In the rows, zero is written as 128.
One turn moves each row of this set onto another row. After a few examples, where does it send each row asked below?
J892: [151 147 123 116 147 135 111 112 136 162 116 102 176 137 146 159 154  96
 134 124 128 109  98 146 144 112 125 121 124 127 135 117]
J537: [179 118 105 109 147 121 173 126 153 133 119 122 105 148 145 159 137 128
 124 128 145 151 113 149 146 128 108 117 125 138 146  96]
J31: [111 146 112 126 118 134 132 144 159 167 139 145 168 125 145 154 105 130
 115 163 168 119 109 173 150 122 112 122 112  97 149  87]
J929: [174 126 129 120 137 129 161 123 158 127 116 114 113 154 111 168 133 110
 150 140 128 142 124 119 159 115 127 116 150 129 135  99]
J157: [148 148 112  94 160 131 120 126 138 163 147 114 168 155 143 158 141 115
 116 125 155 126  96 160 130 104 134 138 114 127 148 114]
J121: [104 133 145 142 112 127 171 147 169 101 123 112 116 143 156 144 119 114
 113 137 155 135 147 157 144 109 148 124 147 152 156 128]
J928: [115 152 149 135  98 133 166 122 128 144 118 130 143 148 135 120 152 115
 113 164 156 117 142 135 121 135 168 130 146 126 139 105]
J959: [165 144 130 112 129 139 169 123 151 130 109 123 109 159 106 165 132 101
 153 146 117 127 121 136 155 103 125 125 137 124 140  90]
J624: [137 164 158 121 103 148 139 125 139 144 115 107 153 143 139 122 177 121
  88 155 151 113 144 125 159 115 120 110 143 141 126 109]
J252: [121 132 137 151  91 123 131 133 182 119 110 112 121 141 143 159 150 134
 161 121 174 107 146 154 130  91 148 127 135 127 152 116]
J828: [150 151 109 116 136 126 175 128 157 127 111 134 112 154 117 165 135 116
 151 143 115 136 110 147 142 118 120 113 134 131 134  85]
J509: [145 148 161 124 110 132 159 132 162 136  98  86 161 123 151 128 152 143
  90 134 160 114 134 130 150 112 131 121 154 151 152 126]
J904: [145 132 129 141 114 133  89 126 157 134 124 111 169 138 142 159 137 128
  96 132 184 125 118 143 161 121  83 141 128 117 157 101]
J472: [150 132 127 141 104 132 112 128 156 122 132 104 118 146 128 111 134 169
 143 147 189 128 150 138 127 118 120 128 129 123 147 103]
J418: [160 141 113 108 161 129 125 123 150 158 134 102 176 133 143 156 145 124
 135 108 154 124  92 149 137 115 142 133 127 137 150 121]
J428: [ 98 128 142 147 110 126 136 149 161 157 110 129 113 144 167 169 121 122
 125 150 142 109 139 170 144  75 121 102 116 123 142 119]
J722: [ 95 148 131 117 113 127 148 138 165 103 128 122 121 157 158 168 143 113
 108 144 157 128 164 139 152  96 101 113 125 131 115 107]
J559: [ 99 134 131 167 143 131 170 139 151 148 124 115 113 146 140 152 125 144
  94 137 161 127 136 148 164 110 117 124 120 135 111 131]
J910: [177 120 125 114 144 137 163 127 152 130 113 110 107 157 128 164 152 120
 146 128 137 128 121 127 170 119 114 129 134 132 136  91]
J864: [ 97 153 133 112 121 127 167 131 131 157 134 141 145 163 142 146 152 131
  99 172 167 118 143 141 122 122 145 130 123 109 110  96]
J976: [150 139 122 124 114 136 112 133 153 141 129 114 167 118 148 129 122 141
 107 138 182 122 115 164 156 126  93 146 115 114 175  89]
J933: [129 129 132 138 125 134 118 144 134 158 131 125 110 143 151 120 106 152
 107 173 161 133 147 150 141 102  90 104 114 116 143 108]
J724: [116 129 127 151 115 134 143 157 161 142 117 126 113 118 169 116 117 151
 146 152 153 115 131 164 137 118 132 110 129 137 165 103]
J631: [123 136 125 147 112  94 164 116 156 113  96 103 131 129 145 154 121 132
 122 121 161 118 167 128 143 107 117 141 130 116 121 126]
J277: [134 153 140  78 122 131 181 141 157 151 134 110 159 134 148 126 137 159
 100 149 187 117 144 149 139 110 140 129 131 120 145 103]
J233: [170 149 121  97 146 140 114 116 139 167 137 100 176 130 138 146 141 104
 135 125 147 124 102 143 145 112 137 114 131 130 146 120]
J814: [134 133 138 138 104 124 104 121 156 138 120 114 120 168 127 168 137 138
 122 140 180 121 162 141 134  74 106 120 118 107 127 121]
J131: [129 144 107 114 156 122 120 127 137 146 129 123 166 157 151 153 138  98
 125 137 128 117  94 161 111 124 141 140 123 128 145  98]
J849: [122 119 137 165 130 121 129 133 144 136  95 106 112 155 150 138 124 164
 118 132 163 105 138 154 133  96 105 155 115 122 154 116]
J835: [101 136 135 158 100 136 114 130 164 154 130 139 164 144 126 185 128  94
 131 150 164 123 113 152 151 120 136 128 135 104 143 106]
J839: [125 145 132 127  87 137 120 142 171 141 143 131 119 139 144 145 132 128
 147 162 168 130 159 150 141  96 135  76 131 123 139 111]
J584: [110 153 141 124 116 162 161 149 150 135 153 124 104 150 139 117 134 124
 108 158 165 134 152 160 169 107 127 111 125 142 139 110]
J897: [136 140 133 152 117 133 176 127 142 140 121 100 115 121 125  99 112 147
 123 137 171 124 151 146 157 122 144 139 128 124 141 127]
J433: [126 132 117 136 126 118 131 134 160 157 118 129 170 115 155 151  98 137
 103 139 171 121 106 175 146 121 102 145 116 106 169 101]
J588: [142 130 145 152  99 137  95 119 158 125 120 111 164 140 130 158 142 108
 118 128 179 120 119 144 155 124 123 152 141 121 170 108]
J630: [107 137 134 112 129 105 188 137 155 151 114 124 157 145 152 153 127 149
 100 144 176 116 134 147 115 118 158 144 136 116 135 112]
J380: [109 144 127 141 102 141 134 140 163 162 134 144 164 124 133 153 110 107
 142 153 164 114 112 176 148 128 150 134 128 105 164  92]
J181: [150 145 108  96 155 129 121 125 138 150 149 119 166 150 143 138 128 112
 123 138 151 135  96 159 115 124 149 133 126 131 158 104]
J576: [134 154 136 104  85 128 157 125 153  96 126 108 124 132 142 117 133 117
 135 144 167 125 180 138 146 106 127 128 136 121 145 101]
J115: [129 154 121 130 117 132 154 121 135 143 127 111 122 135 129 127 138 143
 118 142 172 118 170 133 169 105  97 127 106 105  98 106]
J453: [169 136 109 101 138 127 182 126 147 138 114 132  99 153 139 157 140 119
 127 130 133 138 111 166 143 116 110 121 112 132 152  86]
J435: [141 153 117 105 141 132 111 119 124 153 134 120 166 154 143 141 136  83
 126 150 120 122 103 154 122 119 134 123 125 119 142  99]
J381: [165 145 111 108 130 119 182 120 152 138 115 134 104 151 124 159 116 109
 132 145 125 149 113 158 132 113 120 109 125 130 150  92]
J254: [126 145 140 145  91 155  95 125 157 138 142 129 161 145 120 158 150  96
 136 147 175 122 121 143 161 125 128 129 139 113 150  96]
J178: [191 113 127 104 141 134 169 122 143 138 116 112 101 156 134 157 136 114
 124 128 146 142 125 139 164 114 110 128 129 130 154 100]
J405: [152 147 118 120 141 128 112 116 137 147 119 107 175 129 145 141 140  89
 141 136 122 119  99 144 126 131 143 118 139 127 145 107]
J543: [129 148 143 100 133 123 159 141 165 149 114  99 165 137 157 157 151 158
  77 136 173 114 137 135 153  98 109 120 133 132 126 117]
J875: [106 149 151 155 108 123 149 122 135 142  99 118 151 152 141 152 167 112
  89 156 140 113 134 121 136 124 137 124 148 138 118 120]

J178 -> J537
J121 -> J722
J181 -> J131
Now these:
J380 -> J835
J928 -> J875
J428 -> J839

One turn moves each row of this set onto another row. After a few examples, where does it send each row asked below?
J212: [111 139 125 110 133 113 109 154 135  85 115 132 119 131 115 117 145 179
 143 118]
J691: [ 97 132 135 106 132 119 118 146 128  92 115 136 126 132 111 109 143 180
 138 108]
J731: [120 153 119 146 131 119 167 143  96 131 120 130 151 136 136  95 133 125
  99  99]
J526: [132 114 140 170 120 130 141 111 161 125 113 131 145 144 136 110 134 146
 122  99]
J905: [141 148 124 129 131 146 145 101 174 117 113  90 127 130 125 134 127 154
 121 116]
J685: [ 80 118 118 127 134 102 134 140 139 126 117 129 122 113 138 158 133 110
 135 136]
J982: [143 169  92 151 138 103 149 152 113 121 127 124 135 126 148 113 139 131
 111 137]
J145: [112 153 112  84 122 134 146 153  87 132 122 124 128 137 152 139 131 136
 123 118]
J661: [119 171 105 140 143 106 170 139 117 135 126 122 142 121 143 109 147 127
 104 114]
J21: [126 156 106  85 120 132 134 164  91 124 125 119 124 133 156 134 128 134
 127 127]
J859: [137 117 136 176 121 126 127 112 163 117 115 127 140 144 142 108 136 142
 125 109]
J672: [110 157 105  80 127 129 145 149  97 129 124 120 127 130 154 142 137 137
 127 123]
J735: [133 177  97 144 148 103 162 143 115 128 126 125 136 122 144 116 146 132
 107 129]
J952: [ 92 112 114 137 129 111 124 144 132 115 117 125 122 116 144 163 138 105
 139 140]
J432: [ 73 119 125 128 129 108 140 136 135 131 117 121 129 115 136 156 136 110
 133 126]
J569: [130 130 124 172 131 114 138 107 176 126 115 126 134 136 143 121 143 155
 126 117]
J290: [ 99 134 133 104 123 126 111 152 127  90 117 132 126 137 106 111 143 176
 136 108]
J676: [116 151 111  84 118 138 141 157  85 128 123 124 130 137 153 129 128 133
 129 118]
J265: [122 159 102  84 124 135 136 152  92 125 124 122 124 129 156 139 130 136
 127 126]
J938: [114 163 113 140 141 109 175 138 108 140 124 128 149 127 135 106 139 130
 103 105]
J204: [ 80 103 136 131 123 120 130 143 121 127 118 131 134 122 134 143 130 105
 132 116]
J500: [ 99 147 130 102 135 117 118 145 131  93 120 131 123 127 111 117 148 180
 140 115]
J831: [140 120 129 177 124 124 124 118 169 119 116 126 132 141 143 117 138 147
 128 113]
J299: [149 148 123 134 129 149 137 106 171 113 113  90 125 131 130 131 122 152
 118 123]
J237: [119 132 130 168 136 114 148 103 174 132 118 126 135 131 137 120 140 152
 124 110]
J133: [ 99 111 119 138 121 113 116 148 131 116 118 128 128 121 148 153 133 106
 137 138]
J508: [148 130 133 134 120 162 138 109 160 114 110  92 135 138 125 124 115 148
 117 107]
J558: [ 84  98 132 138 117 124 123 150 117 121 115 129 134 131 132 147 127 102
 134 122]
J41: [ 70 109 128 128 128 115 144 138 130 132 116 129 131 120 137 145 135 107
 130 114]
J85: [108 157 107  85 122 132 148 149  91 130 121 123 129 135 149 131 126 139
 125 121]
J264: [ 94 101 126 138 118 120 118 151 123 118 119 129 130 126 140 147 127 102
 136 134]
J900: [138 127 123 175 129 115 132 114 176 118 116 128 132 137 142 118 140 150
 124 117]
J388: [148 157 100 153 132 113 142 154 109 118 124 125 139 135 147 108 137 122
 108 131]
J106: [ 95 143 132 104 134 116 120 146 133  97 117 135 127 129 108 112 148 181
 134 109]
J796: [112 132 128 109 126 119 103 158 128  86 113 128 122 137 115 116 144 174
 139 120]
J591: [133 140 137 126 130 155 152 103 162 120 108  91 134 129 116 129 125 150
 119 104]
J794: [121 152 109  86 121 141 133 156  87 124 124 123 127 136 156 132 125 129
 128 120]
J975: [115 161 104  87 126 129 142 150  96 125 122 120 126 131 155 142 132 138
 127 125]
J411: [120 126 134 166 131 117 147 103 169 130 115 129 140 134 136 113 141 152
 119  98]
J563: [140 136 138 131 125 163 143 106 157 117 110  87 136 132 122 123 116 145
 119 101]
J482: [119 122 140 167 121 124 146 107 162 129 113 131 141 140 136 107 139 150
 120  93]
J454: [135 149 113 151 129 123 150 151  96 124 123 124 152 140 139  93 132 120
 104 107]
J718: [154 140 123 135 124 151 137 110 166 109 109  91 132 132 126 130 119 149
 120 120]
J489: [103 142 125 104 134 113 113 146 133  90 113 134 114 131 110 120 150 181
 141 118]
J595: [130 144 132 131 133 147 152 100 171 120 111  90 131 129 120 130 124 155
 117 111]
J587: [110 135 129 108 122 123 107 153 126  87 116 131 128 138 111 111 146 174
 140 114]
J550: [154 136 131 139 124 159 136 112 161 110 111  93 133 137 127 129 120 150
 121 112]
J81: [145 147 105 153 129 121 142 155  96 118 126 124 149 137 144  98 133 119
 107 121]

J595 -> J718
J21 -> J145
Now these:
J982 -> J454

One turn moves each row of this set onto another row. After a few examples, where does it send each row asked below?
J751: [132 134 139 112 111 147 121 165 110 112 133 148  93 126 139 142 123 138
 113 152 118]
J922: [134 121  93 163 107 134 142 133 124 139 125 123 149 124 123 129 126 133
  98 105 139]
J261: [139 144 130 138 107 125 100 125 120 124 155 125 115 168 123 116 141 128
 152 104 119]
J989: [123 132 126 150  95 118 113 126 117 130 145 136 121 165 125 117 135 116
 153  90 136]
J593: [123 135 152 106 170 122 132 131 138 128 134 103 109 122 125 109 132 131
 156 146 134]
J126: [125 133 134 136 177 137 140 117 136 132 130 105 119 129 134  97 149 133
 150 141 120]
J180: [126 108 132 125 168 123 132  97 130 123 126 109 114 110 132 115 148 126
 161 134 132]
J34: [ 99 129 138 140 157 117 136 123 132 116 104 107 121 113 147 103 137 136
 158 144 130]
J948: [137 117  96 164 100 131 143 126 134 134 121 123 150 125 130 127 122 133
 100 111 142]
J497: [134 117 146 110 122 135 115 134 100 138 144 153  89 115 115 139 114 135
 115 150 117]
J960: [118 112  95 144 104 141 153 146 126 138 113 134 156 116 121 132 117 122
 134 158 148]
J93: [120 117 132 120 102 132 134 156 110 119 130 150  94 124 151 143 112 121
 102 152 126]
J314: [127 122 111 130 116 120 180 114 158 127 123 128 157 133 142 118 131 129
 136 122 143]
J449: [126 117 110 134 106 125 177 119 154 126 117 130 158 130 138 116 130 129
 138 126 150]
J29: [131 141 150 131 127 132 114 132 131 126 143 140 105 152  99 120 134 138
 142  77 130]
J939: [112 115  94 132 110 138 154 145 122 140 118 139 158 115 115 138 115 123
 137 158 145]
J197: [138 134 132 124 117 145 115 139 101 123 144 146 128 163 104 118 143 125
 138  86 137]
J608: [126 103 132 112 132 152 136 145 119 116 124 161  89 107 126 156 126 125
 116 140 127]
J84: [126 112 126 102 133 135 135 131 113 117 130 163  96 131 124 137 118 138
 102 164 116]
J863: [142 122 120 130 122 139 108 136 126 123 155 125 109 160 110 138 142 105
 141  86 144]
J408: [115 137 144 124 156 122 126 117 128 110 112 119 115 118 141 106 142 154
 162 149 118]

J197 -> J84
J29 -> J497
Now these:
J939 -> J314
J34 -> J989
J449 -> J948
J408 -> J261
J180 -> J863

